One turn moves each row of this set onto another row. After a few examples, where does it send each row asked below?
K_918: [ -2  -2   5   5 -13 -13  -2  -1  -5   3  -8  -6 -16  10  -7   1]
K_361: [ -3   3   6 -16   3   5   6 -25  17  -4   5   2  -1  -4   9   0]
K_112: [-11   5  -8  -4   2   5  -5   3  -3   9  -8  14  -4  -4  -7  16]
K_271: [ -1   1 -11  -4  -5  -8   4 -12  -5 -15   8   2  10  14  18   1]
K_675: [-12  -4  -3   8  -8   3   2   5  -4   5  -6  -5 -14   1   8  12]
K_138: [  0   8  -4  -8  -3 -11  -9   1  -9   4  -7   8  -5   8 -17   3]
K_947: [-14   7  -6  -7   4   5  -4   4  -4  12  -7   7  -1  -5  -3  15]
K_403: [ 6  3 23 -2 -1 -4  6 -4 12 10  0 11 -5 -6  5 -2]
K_64: [12 -6 -4  8 -5 -3  9  2 -4 -5  3 19 11  4  0  1]
K_797: [  3   1  -6  -8  -8  -9   1 -12  -4 -17   9   5  11  11  18  -1]
K_324: [11 -4  4  8  1  8  8 -9 11  2 -1 16  0 -7 -6 -3]
K_608: [  3   0 -15  -6   1   4   2 -23  10 -16   5   5   1   3   2  -5]
K_642: [  2  -2 -13  -9  -2   4   3 -22   9 -17   6   8   8   0   2  -4]
K_419: [  0  -2  -2   3 -16  -9  -3  -2  -7   1  -5  -7 -17   9  -8  -4]
K_703: [-13  -5   1   9  -9   3   2   1   1   8  -8   0 -15  -2   4  14]
K_9: [ -3   5  13 -16  -3  -7   4 -15   3  -5   8  -2   2   6  24   3]
K_996: [ -9   9   8 -16  -4 -10   4 -14   2   0   9  -1   3   8  24   4]
K_933: [ -2  10  -5 -11  -4  -7  -9  -3  -7   8  -6   6  -5   3 -19  -1]
K_447: [ -4   8   4 -18   2   3   3 -25  17  -1   6   3  -7  -2   8  -2]
K_979: [  7   1  14  -2  -7 -15   8   8  -3   4   3  13   7   6  12   2]

K_138 goes to K_918
K_797 goes to K_9
K_64 goes to K_979
And these:
K_419 goes to K_675
K_996 goes to K_447

